Each named move below is a turn or a mirror, shown by a few rows before and after it. Which moves, in which order, take the first row of each later pair to the second? The first pair is answered.
F:
[-0.92,  1.69, -1.32,  2.18, -0.70,  2.50,  1.44,  0.03,  1.22,  1.97,
 -0.16,  1.84,  1.25] -> [-0.12,  2.17, -1.87,  1.24,  0.01,  2.67,  1.78,  1.01, -0.28,  1.30,
 -0.34,  0.90, -1.67]
[ 0.21, -0.85, -1.33,  1.08,  1.43, -0.42, -1.64, -2.54,  1.39,  1.02,
 -0.07,  0.67,  1.28] -> [ 1.28, -0.04, -2.28, -0.29,  2.50, -0.64, -2.21, -1.41, -0.22,  0.45,
  0.05, -0.06, -1.64]
[ 2.42, -1.12, -1.26, -2.02,  2.48, -2.72, -1.93, -0.16, -2.39, -1.19,
 -0.21, -0.71, -2.73] -> [ 1.04, -2.68,  0.64,  0.50,  0.77, -2.51, -1.43, -2.09,  1.18, -0.30,
  0.31,  0.97,  4.30]
E:
[-0.69,  1.03,  0.24, -0.57,  0.04,  0.62,  1.14,  0.77, -0.66, -0.91,
 -0.20,  0.45, -1.20] -> [ 0.75, -0.20, -0.18, -0.89,  1.16, -0.11,  0.76,  0.53, -0.56, -0.38,
 -0.25,  0.78, -0.98]
[-0.27,  2.48, -3.13,  0.37,  0.42,  3.93,  2.42,  1.47, -1.30,  2.33,
 -0.26,  0.58, -4.62] -> [ 2.65, -0.28, -0.92, -5.68,  3.76, -0.29,  1.94,  0.87,  0.00,  0.70,
 -0.62, -1.24, -1.21]
[ 1.75,  1.53, -3.35,  1.61,  2.01,  1.25,  0.44, -0.61, -0.99,  1.07,
 -1.38,  1.58, -3.88] -> [ 1.03, -0.27,  2.22, -4.96,  1.38, -2.50,  2.26,  0.35,  0.27, -0.82,
 -0.48, -1.83,  0.13]
[ 0.87, -0.83,  0.96, -1.97,  0.27, -1.32,  0.96,  0.89,  1.71, -0.59,
 -0.15, -1.69,  2.43] -> [-1.74,  1.51, -1.02,  2.20, -1.52,  2.11,  0.74,  1.05,  0.42,  0.19,
 -0.53, -0.13,  0.04]
K:
[ 1.39, -0.14,  0.70, -2.82, -1.26, -0.95,  0.45,  0.97, -2.77, -0.69,
  0.45, -1.98, -4.50] -> [ 3.11,  0.94, -1.43, -2.46,  0.69,  1.23,  2.00,  1.68, -0.84,  1.72,
 -0.67, -0.05, -3.20]
[-1.76, -0.05,  0.65, -0.54, -1.52,  0.31,  3.19,  0.63,  1.28,  3.46,
  1.92,  0.34,  3.98] -> [-0.15, -2.05, -0.97,  1.39,  1.07, -0.98,  0.04, -1.13,  1.12,  3.03,
  1.55,  1.47,  4.91]
[-1.44, -2.05, -2.74,  3.60, -0.67,  3.03, -1.89,  0.54,  1.59,  1.75,
 -1.40,  2.43,  1.39] -> [-3.51, -2.63,  0.23,  2.57, -2.96,  0.82, -3.55,  0.39, -0.46, -0.94,
 -0.09,  0.47,  0.30]

Between the rows of a pair lie 2 to 3 moves.
[-1.64,  1.40, -0.81,  1.85, -0.82, -0.57, -0.48,  0.84, -1.27, -0.09,
  1.57, -0.22, -2.47] -> [-0.42,  0.90, -1.71,  2.66,  0.44, -0.51, -0.93,  0.05, -1.14,  0.33,
  1.08,  0.91, -2.58] => K K
[-0.83, -0.35,  1.41, -0.79, -1.70, -0.15, -1.28, -1.12,  0.09,  1.10,
  0.36, -0.65,  2.10] -> [ 1.32,  0.96, -1.45,  0.33,  0.13,  2.06, -0.88, -0.26, -0.86,  2.23,
 -0.71,  0.48, -1.50] => K E F
[ 1.47,  1.82, -2.13, -0.77,  1.37,  2.07,  1.10,  0.53,  1.44,  2.03,
 -0.80,  0.37, -1.03] -> [ 0.69,  0.98, -0.11, -1.56,  0.15,  1.18,  1.83,  0.27,  2.87,  1.58,
 -0.26,  0.32,  2.52] => F E
[-3.45,  2.03, -0.37,  3.28, -3.11,  2.45,  0.71, -0.21,  1.42,  2.64,
  0.04,  0.51,  0.56] -> [ 1.42, -2.01,  0.59, -0.55,  1.84, -1.59, -2.37, -1.83,  2.14,  1.65,
 -0.42, -0.67,  4.55] => K E
[ 1.81, -1.71, -0.02, -1.79,  2.67, -2.18, -0.82, -0.83, -0.77, -0.88,
  0.47, -1.21, -1.15] -> [-2.64, -0.03,  1.40,  2.82, -2.40,  0.92,  0.26, -0.67, -0.10, -0.12,
  1.18, -0.22,  0.66] => F E
[ 3.58,  1.49, -1.18, -1.22,  1.67, -1.65,  1.15, -0.98, -0.34,  0.75,
  0.91, -3.54, -1.31] -> [ 1.91,  2.06,  0.66, -2.22, -0.26, -2.19,  2.23, -0.71, -0.58,  0.02,
  1.59, -4.19, -0.55] => E E E
[ 0.65,  1.58,  1.03, -1.86, -0.94,  1.39, -0.48,  0.02,  0.89,  0.80,
 -0.69, -0.19, -4.32] -> [ 2.44,  0.47,  1.08, -3.02,  0.75,  0.68, -0.38, -0.64,  3.04,  2.13,
 -1.21,  0.62, -0.29] => K E K
[ 0.17,  0.12,  0.89, -2.85,  1.18, -1.10,  1.01, -0.73, -0.60, -0.32,
  0.65, -0.45,  1.03] -> [-1.67,  1.36,  1.24, -1.57, -0.85,  0.45,  2.09, -0.09, -1.42, -0.27,
  0.93, -0.34, -0.11] => E E E
[ 0.28,  1.93, -0.83,  3.09, -0.47,  1.35,  2.33, -1.55,  2.26,  0.66,
 -0.36,  2.31,  2.75] -> [-1.00,  0.94,  3.19, -1.94, -1.89, -1.36,  3.24, -1.00,  1.08, -1.55,
  0.53, -0.66,  2.49] => E K K
